0: [118 124 107 130 108 118 107 103 112]
1: [139 139 133 105 142 140 130 144 162]
2: [132 137 133  91 121 134  97 110 158]
3: [126 150 162 170  87  92 148 109 107]
4: [106 132  87  72  45  87  97  62 133]
5: [137 114 132 120 128 141 119 124 130]
6: [180 100 160  71  83 144  94 111 105]
7: [ 99 130  90 193 142 115 173 144  79]
8: [153 111 137 141 110 127 134 133  94]
9: [167 135 183 107 144 143 117 148 159]
10: [129 118  92  93 173 170 119 152 158]
11: [134 112 149 165  68 110 134  93  84]
12: [187 117 209  86 127 159  96 137 147]
13: [137 115 133 156 115 114 154 142  70]
14: [135 132 115 100 190 165 119 166 180]
15: [ 89 128  45 132  71  94 150  97  96]
16: [133 121 141 137 150 136 119 134 124]
17: [122 129 124 107  91 104 118 109 120]
18: [179 109 166 115 169 179 128 174 113]
19: [126 123 100 125 110 122 142 125 110]
20: [102 156 126 111 163 127 113 114 172]
21: [113 145 129  38 147 129  53  90 229]
22: [132 116  94 117 173 159 138 151 125]
23: [126 145 168 161  96  92 137 105 109]
24: [174 113 192  95 144 148  92 134 136]
25: [112 140 134 154 159 124 142 135 146]
26: [120 116  97 172 145 133 165 154  98]
27: [128 150 186 185 147 105 132 133 124]
28: [163 100 124 111 140 167 133 160 113]
29: [ 99 132  88 151 108  89 142 114  78]
30: [114 136 122 142  54  90 134  89 107]
31: [130 126 124 140 184 152 167 183 131]
32: [120 154 171  77 184 133  60  98 236]
33: [141 133 153 137 130 121 142 147 122]
34: [ 94 154 112 166  90  92 138  91 123]
35: [124 111 101 151 100 127 134 113  98]
36: [117 138 117 169 176 143 164 168 138]
37: [200 106 184 109 161 173 130 187 118]
38: [140  98 146 234  77 123 189 143   0]
39: [119 119  74 124 154 165 136 153 147]
40: [134 120 103 101 167 165 128 166 145]
41: [ 90 153  98  89 123 114  93  88 180]
42: [121 126 123 176 132 119 167 142 100]
43: [ 93 153 150 163 106  86 130 101 115]
44: [140 133 166  85 138 139 100 134 169]
45: [149  98 132 167  62 117 152 119  44]
46: [179 103 182  70 140 163  90 134 147]
47: [131 137 177 178  70  79 151 110  87]
48: [150  85  67  96 135 185 140 171  96]
49: [ 96 155 117 143 103  86 146 117 146]
50: [128 139 165 167  73  88 135 101 109]
51: [ 98 135  88 130 161 123 118 119 151]
52: [183 113 186  93 144 157 104 154 136]
53: [114 120 103 139 132 111 138 120  98]
54: [135 163 192 102 151 135 103 121 211]
55: [126 119 116 113 156 130 125 136 127]
56: [114 135 108  99 137 128 112 132 158]
57: [116 121  83  88 111 129 112 111 148]
58: [152 103 152 223  81 131 174 153  10]
59: [128 111 120 128 157 144 115 128 119]
60: [131 113 136 155 115 125 132 115 104]
61: [111 129 110 171 117 116 162 136 113]
62: [124 119 147 178 124 111 143 126  92]
63: [131 125 132 139 126 124 140 132 111]
64: [ 98 166 120  70 145 122  95 101 226]
65: [143 120 108  79  85 148 106 108 144]
66: [131 146 185 174 164 123 130 146 125]
67: [108 156 125 164 141 116 145 131 148]
68: [126 131 107  95 145 133 101 111 155]
69: [163 112 144  63  89 137  84  96 119]
70: [105 150 139 180 135 103 147 110 135]
71: [139 146 199 147 138 126 119 122 169]
72: [122 123 108 160 126 130 156 152 104]
73: [147 127 125 102 170 163 128 159 154]
74: [108 136 108 109 149 123 127 131 148]
75: [ 88 126  74 162 113 119 147 112 102]
76: [116 129 117 165 154 144 146 146 129]
77: [109 125  92 193 103 110 171 123  63]
78: [136 109  75  60 189 185 104 161 162]
79: [ 73 132  47 133  77  81 146  88  80]
80: [115 130 114 169 121 118 161 144 104]
81: [135 137 132  98 103 108 107 106 132]
82: [119 121  71 156 145 141 163 149 110]
83: [ 88 150  78 100 107  90 117  89 149]
84: [123 128 116 163 132 130 158 142 123]
85: [128 116 122 124 127 126 122 118 121]

[144 145 165 121 101 117 126 110 157] 81 71 2 33 17
[100 164 118 139  94  91 150 116 141] 49 34 43 67 70
[143 130 147 102 107 132  97 100 154] 2 81 5 44 65
[110 155 148 121 127 107 123 107 174] 20 2 56 49 74
[115 145 138  55 150 129  67  95 210] 21 64 32 41 2
[143 123 154  95 139 144 106 132 151] 44 1 2 5 9
[151 106 136  84  71 125  95  95 111] 69 6 65 81 17
[137 131 157  94 153 148  95 126 161] 44 2 1 9 68
[132 143 158  92 156 139  95 136 188] 44 54 1 2 20
[164 108 156 126  92 142 148 143  93] 8 33 13 63 60
[114 133  82 112 136 127 145 144 132] 74 19 55 39 56
[119 119  91 127 100 123 132 113 116] 19 35 0 53 85
[123 123 125 167 145 142 142 141 130] 76 84 25 72 16
[129 129 144 140 116 114 138 121 120] 63 60 33 85 8
[127 141 159  97 115 126  89  93 183] 2 44 81 54 68
[167 112 155 130 107 146 154 155  99] 8 33 28 63 13
[128 149 188 156 115  81 128 115 127] 23 3 27 50 43
[148 126 182 114  90 109 112 106 128] 81 17 23 50 5
[132 123 127 119 132 140 116 123 142] 5 85 16 55 59
[126 130 136 164  92 119 135 103 111] 60 23 11 3 35
[106 154 146 165 115  87 140 112 123] 43 70 23 3 49
[ 76 139  71 123 133 107 121  90 149] 83 51 41 57 74
[128 127  85 116 119 127 149 144 120] 19 53 72 85 55
[111 114  76 155  92 100 151 123  65] 29 77 75 35 53
[145 119 153 143  69  96 135 101  68] 11 45 50 47 23
[ 90 166 153 151 106  59 111  78 138] 43 34 49 23 50
[159 106 130 112 161 160 148 179 107] 28 18 22 31 40
[149 111 134 106 129 141 116 137 108] 5 85 28 16 59
[127 154 178 166 132  91 138 126 139] 27 70 23 66 71
[120 125  93 122 146 135 129 140 125] 55 74 59 22 85
[133 120  98  97  59 119 121 101 103] 17 65 0 30 19
[135 134 142 107 133 134 118 135 153] 1 5 2 44 56
[156 114 164 162 183 170 133 162 121] 18 31 16 66 76
[ 72 143  64 115 133 113 130  94 161] 83 51 41 57 74
[ 84 131  58 113 102 104 111  85 128] 83 57 15 0 79
[123 120  88  87 161 166 120 148 156] 10 40 39 73 22
[ 99 108  57 150 160 149 146 149  98] 82 26 39 22 72
[161 125 168 120 164 154 118 162 158] 9 73 52 1 18
[102 119  57 140 122 122 143 126 104] 75 53 82 19 29
[119 157 163 142 155 126 138 143 145] 25 66 33 67 16
[134 136 145 141 142 132 125 130 133] 16 33 63 5 25
[109 116 112 210  93 111 169 141  33] 77 38 58 7 45
[110 109  59  94  97 132 100  85 122] 57 0 65 83 17
[125 124 114 111  77 106 121  98 103] 17 0 30 81 19
[150 135 169 123 150 136 117 132 151] 9 16 1 44 71
[143 150 175 136 132 129 139 150 149] 33 71 9 1 66
[ 94 145 123 166  92 104 119  78 137] 34 43 49 30 70
[126 153 148  38 144 120  44  88 218] 21 32 64 41 2
[110 139 153 182  63  69 150  90  63] 47 50 3 11 23
[144 109 115 176  98 137 160 136  62] 13 45 77 8 35
[139 132 146 104 125 139 125 135 152] 1 5 44 2 56
[139 127 139 131 143 127 147 163 124] 33 63 16 55 84
[128 115 135 158 124 117 125 120 105] 60 63 62 8 85
[120 152 133  38 154 121  65  90 229] 21 64 32 41 54
[183  90 150  73 100 156  89 125 122] 6 69 46 24 52
[168 106 148  61  89 139  85  97 119] 69 6 65 81 2
[150 107 133 113 144 151 118 152 103] 28 59 5 16 55
[ 96 138  79 147 150 119 160 145 129] 82 84 76 61 26
[145 130 144 123 186 171 136 179 150] 73 31 14 40 18
[151  94 135 174  65 112 145 112  32] 45 11 13 58 8
[154 118 133 109 118 152 121 141 141] 5 1 28 85 16
[127 117  97 125 103 125 136 118 120] 19 35 85 0 53
[157 112 155 140  94 121 131 119  77] 8 60 11 13 63
[127 117 106 106  71 112 128 112  94] 17 19 0 35 30
[145 105 138 172  73 108 146 111  42] 45 11 13 47 62
[ 95 165 150 147 108  73 108  74 153] 43 34 49 23 70
[139 135 141 106 138 134 128 134 149] 1 5 55 16 56
[139 122 125 139 187 158 144 180 129] 31 22 36 73 40
[102 133  91 137 136 110 129 117 120] 53 51 19 0 74
[ 87 157 104 158  85  87 145  83 130] 34 49 30 43 29
[116 140 152 177  52  68 156  89  62] 47 50 11 3 30
[130 128 113 105 100 110 128 114 117] 17 19 81 0 85
[123 151 148  42 144 124  63  99 210] 21 64 32 44 2
[171 114 127  83 115 168 133 153 138] 28 1 73 5 40
[ 94 166 112  79 146 117  96  98 221] 64 41 20 21 68
[145 140 153  82 162 140 105 137 177] 44 1 9 73 2
[ 95 125  57 139  69  99 155  98  89] 15 79 29 75 35
[137 143 166 127  97 117 119 116 146] 81 17 33 23 71
[147 100 132 158  69 113 135 112  50] 45 11 13 8 35
[154 110 138 129  93 147 152 129  88] 8 60 13 63 35
[104 137 129 142 147 120 127 123 132] 25 67 16 74 85
[148 120 166 129 142 141 113 140 129] 16 5 33 9 59
[111 145 113 146  99 103 152 118 127] 49 34 61 19 80
[139 110 130 172  94 135 156 135  68] 13 45 8 62 60
[130 136 135 146 119 137 134 129 129] 63 33 5 85 16
[126 143 163 118 112 100 106  95 141] 81 17 2 23 85
[130 135 168 148 130 127 135 116 162] 71 25 33 16 67
[ 93 134  93 170 130 106 140 110 116] 75 61 53 29 80
[141 115  96  83 156 156 137 162 131] 40 22 10 73 28
[117 153 129  82 121 117 108 109 177] 2 56 41 68 20
[ 93 111  95 170  80 125 169 154  70] 77 80 61 72 7
[119 132 111 106 102 102 126 112 121] 17 81 0 19 85
[ 73 125  50 152 117 124 121  88 122] 75 15 79 83 0
[ 90 144 111 165  71  83 140  83 119] 34 30 43 49 50
[122 125 123 177 164 141 137 147 110] 76 84 26 36 72
[124 125 119  96  94 104 119 111 125] 17 81 0 85 19
[101 116 108 214  87 102 170 138  31] 77 38 58 7 45
[139 135 144 112 137 133 130 127 151] 1 5 16 55 33
[164 102 143  49  84 142  84  98 121] 69 6 65 81 2
[125 128 113  99  95 103 117 108 125] 17 81 0 85 19
[130 122 122  95 157 140  98 122 155] 68 56 2 55 1
[ 86 154 120 159  84  87 133  84 130] 34 43 49 30 3
[125 134 128  82 117 119 109 120 155] 2 81 56 68 57
[143 127 130 124 109 137 128 144 141] 5 85 33 63 1
[132 133 132 120  95 104 135 110 117] 17 81 19 85 0
[123 100  63 140  85 132 139 114  79] 35 19 75 15 29
[121 141 132 128 116 114 139 126 124] 63 85 33 19 17
[120 125 129 137 132 124 133 136 115] 63 85 16 33 53
[142 135 150  88 158 148 101 133 177] 44 1 2 9 73
[135 118 140 164  68 114 125 104  77] 11 45 50 60 30
[110 137 120 158 156 122 127 127 142] 25 67 76 51 16
[166 110 142  99 128 146 143 166 111] 28 33 18 8 5
[126 147 166  75 178 142  61 103 225] 32 21 54 64 44
[155 120 181 112 118 129 102 113 119] 24 5 81 9 16
[168 118 149 122 110 145 148 155  99] 8 33 28 63 5
[107 118 118 210  84 104 169 133  28] 77 38 58 45 13
[141 162 193 111 137 128 103 125 187] 54 71 44 9 1
[111 143 111 148 172 134 155 166 142] 36 76 31 25 84
[134 112 130 151 111 124 131 123 106] 60 63 8 35 85
[123 124 132 141 132 126 132 141 112] 63 16 33 85 60
[105 151 135 118 172 105 122 119 159] 20 74 25 51 56
[149 119 152 108 120 145 120 122 134] 5 85 16 2 1
[119 144 150 172 178 122 149 149 142] 25 36 66 76 67
[135 141 144 112 149 138 131 146 149] 1 16 73 55 33
[ 84 164 116  66 143 116  87  86 236] 64 21 41 32 20
[131 139 140 148 211 161 144 182 151] 31 36 14 73 40
[139 131 153 136 148 123 140 154 130] 33 16 63 25 55
[122 147 135  44 147 129  71  99 209] 21 64 32 2 41
[120 143 124 119  95  99 141 126 129] 17 49 19 81 63
[128 131 131 146 133 122 138 136 123] 63 33 84 16 85
[139 131 118 152 191 154 163 188 141] 31 36 76 22 73
[121 111 114 166 126 149 142 150  93] 72 26 80 84 42
[ 92 161 157 149 107  64 118  70 144] 43 34 49 23 50
[177 103 162 119 160 174 126 162 125] 18 37 28 52 73
[140  92  67 130 110 156 152 155  78] 48 82 19 72 35
[121 126 113 159 149 139 140 145 128] 76 84 25 72 16
[133 158 197 107 145 137 112 135 202] 54 71 44 9 1
[102 107  82 184  89 128 166 154  52] 77 7 80 26 72
[113 115  69 146 134 136 148 139  89] 82 26 53 72 75
[108 155 154 135 153 120 130 139 154] 25 67 20 1 16
[139 110 123 102  64 112 102  84  93] 17 0 81 30 69
[114 155 145 124 146 111 117 112 174] 20 74 56 25 1
[146 122 143 131 108 162 146 140  92] 8 63 60 33 28
[ 99 149 133 152 120 132 123 131 149] 67 25 70 49 76
[ 92 125 105 174 110  98 149 116  87] 29 75 61 77 80
[124 147 142 163 158 117 149 147 133] 25 67 76 84 33
[116 121  97 125 109 129 129 118 123] 19 0 85 35 53
[170 115 158 119 164 179 136 161 130] 18 28 37 73 52
[ 91 160 108 136  91  94 121  97 156] 49 34 83 17 43
[128 140 132  90 123 129 101 107 167] 2 68 56 81 44
[ 95 140 119 202 104  85 161 107  85] 77 34 29 61 62
[158 112 137 106 154 144 126 145 112] 28 55 16 59 5
[131 144 166  69 177 140  77 111 224] 32 54 21 64 44
[108 122  61 128 158 154 142 148 130] 39 22 82 51 40
[111 128  67  80 128 138 136 125 145] 57 56 74 68 39
[166 116 176 127 189 173 126 172 142] 18 37 73 52 9
[134 156 183 106 143 114 101 119 188] 54 44 71 9 2
[124 111  91 102 112 142 106 108 128] 57 0 65 85 68
[137 127 127 114 152 143 132 149 153] 1 73 55 40 16
[157 109 153  64  97 146  80 106 128] 69 6 65 2 46
[147 103 139 168  72 113 142 110  46] 45 11 13 8 47
[149 115 145 147 174 150 151 168 111] 31 16 76 36 18
[ 96 126  69 155 133 112 147 135  91] 75 53 29 82 7
[135 146 168  68 185 138  63 102 239] 32 21 54 64 44
[125 140 167 159  95  93 136 110 112] 23 3 50 43 47
[131 117 114 154 114 133 158 145 100] 72 80 84 42 61
[121 120 121 137 104 122 124 102 112] 0 85 60 35 19
[143 108 114 158 108 139 157 143  74] 13 72 8 35 80
[103 129 102 120 108 113 111  85 138] 0 17 83 57 81
[ 95 128  85 152 117 109 137 113 120] 75 53 29 19 35
[ 89 129  64 166 127 116 160 131 109] 75 82 61 7 80
[162  95 145 130 118 150 125 137  93] 8 28 5 60 63
[151  97 122 116 105 146 137 125  74] 8 35 19 60 13
[121 127  97  92 163 167 118 143 161] 10 40 73 14 39
[101 134 110 172  90  90 153 103 104] 34 29 61 43 30
[140 144 171  70 192 156  69 109 231] 32 54 21 64 44
[142 139 133 121 158 139 133 146 146] 1 73 55 16 25
